Which row each row swaps with, under one turn or mirror
The rows were stretched afterwards, more along some directions than others.
k545: [ 10 -27  -6  11  -8  -2  16  23 -12 -29 -17  18  26  26  -7   7 -16]
k811: [ -6  -9 -15  45  15  12  39  11   6  -3  26  10  25  18   6 -38  25]
k502: [  0  44   1 -22  22 -28 -25   2  41  25  22  -5 -25  -2  22 -21   6]
k365: [  5  21 -23 -15  -1  -5  28  32  -9   8   6 -16 -51  -4  35  -3 -31]
k760: [-10  30  -4 -48   2 -11 -23  10  34   1 -24 -17  10 -21   8 -14  20]
k45: [ -9  43  -7 -23  24 -30 -16   7  34  27  24   5 -14   1  30 -23   3]
k3: [ 18 -15  11   8 -16  24  43 -21  -5 -15  17 -25 -24  32 -19 -26  -1]
k219: [-14  -8  -9  47  20 -20  31 -31 -18  -7  40  -9 -14  27   0 -15  -1]
k689: [  2  36 -16  -9   4  -5  32  41  -1   1   2 -27 -49   1  45 -14 -20]
k454: [-10  18  -5 -54   2  -7 -28  16  34  -5 -20 -19  14 -18   9 -11  15]
k708: [ -4 -25  -4  23 -10  -4   6  14 -13 -24 -16   7  28  29  -9   8  -1]
k986: [-11  13   3 -54   4   2 -33  17  22  11 -14 -18  10 -16  15  -2   9]
k955: [  0 -18  -4  13 -15  13  12   9 -16 -38 -19   8  35  27  -7   0   3]
k559: [  5 -29  -3   7 -23   4  20   4 -23 -27 -16   9  22  31 -15   9 -12]
k949: [ 27   0 -21 -42  40  11   1  21  41  11  11  -6 -21  -6  16  -9   8]
k913: [-16  26  10 -56 -10  -5 -21  14   7  -6   2 -23  14 -33  14  -9  20]
k357: [ -4 -31   4  35 -13  17  15  -2  -7 -21 -22   3  20  26 -16  15  14]
k167: [  0 -31  -7  25 -10  12  19  11 -11 -21 -22  17  30  30 -10   8  10]
k634: [ -4 -28  -5  41  21  -8  28 -38 -13 -12  31  11  -1  32  -5  -6   4]
k533: [ 12   9 -22 -42  40   6  10  33  38   9  14  -7 -12 -18  27 -20  12]
k686: [ 20  -7 -23 -43  34  18  17  35  32  14  22  -4 -20  -3  23 -11  11]
k589: [ 18  -7  10   7 -16  19  33 -33  -1  -3  18 -16 -28  18 -16 -19  -3]
k908: [-11  23 -10 -57  -8  -4  -8  15  21 -11 -21 -21  11 -24  11 -16   3]
k396: [ 24 -20   2  -6 -19  13  40 -18 -14  -5  24 -27 -32  17 -19 -21  -1]
k695: [-13 -26  -2  31  -6  11   9  15 -26 -14 -10   0  32  22  -1   6   0]
k92: [  3 -25  10  -2 -20   7   8  24 -32 -19   2  10  25  16  -2  18   3]
k72: [-13  36 -21   0   7   0  28  29   1   1  -3 -11 -45   4  51  -4 -38]
k654: [ -7 -14 -17  55  29  -8  28 -32 -11 -15  25  -1  -5  21   1 -10   2]
k364: [ 16 -19   9   5 -16  21  42 -23 -11 -13  18 -16 -32  35  -5 -13   4]
k452: [ -2  35 -21  11  11  -6  29  26   1  -6   1 -26 -51   2  41  -8 -27]
k217: [ -6  -5 -17  59  18  12  36  16   6  -8  20   8  15  16  12 -29  19]
k699: [-16  19  -2 -52   0  -6 -18 -14  32 -18 -15 -13  18 -26   6 -21  11]
k795: [ 27 -15   5   3  -8  20  33 -19   2 -13  16 -21 -39  29 -11 -10  -1]
k302: [-12  33  -3 -34   3  -8 -23  27  34   5 -31 -22  -5 -22  17   3  10]
k995: [  4  49   0 -28  21 -22 -22  14  33  28  25  -2 -23  -5  33 -18   8]
k216: [ -5   4  -9  56  12  12  34   9  -4  -7  28   2  15  15  14 -32  24]
k876: [ -3  39 -23  10   6   1  32  35   1   5  -1 -12 -40  -9  44 -11 -33]
k137: [ -2  34   0 -57  -5 -10 -29  15  24 -15 -22 -16  11 -11   9 -12   6]

k795 is swapped with k452
k545 is swapped with k699
k454 is swapped with k708
k92 is swapped with k913

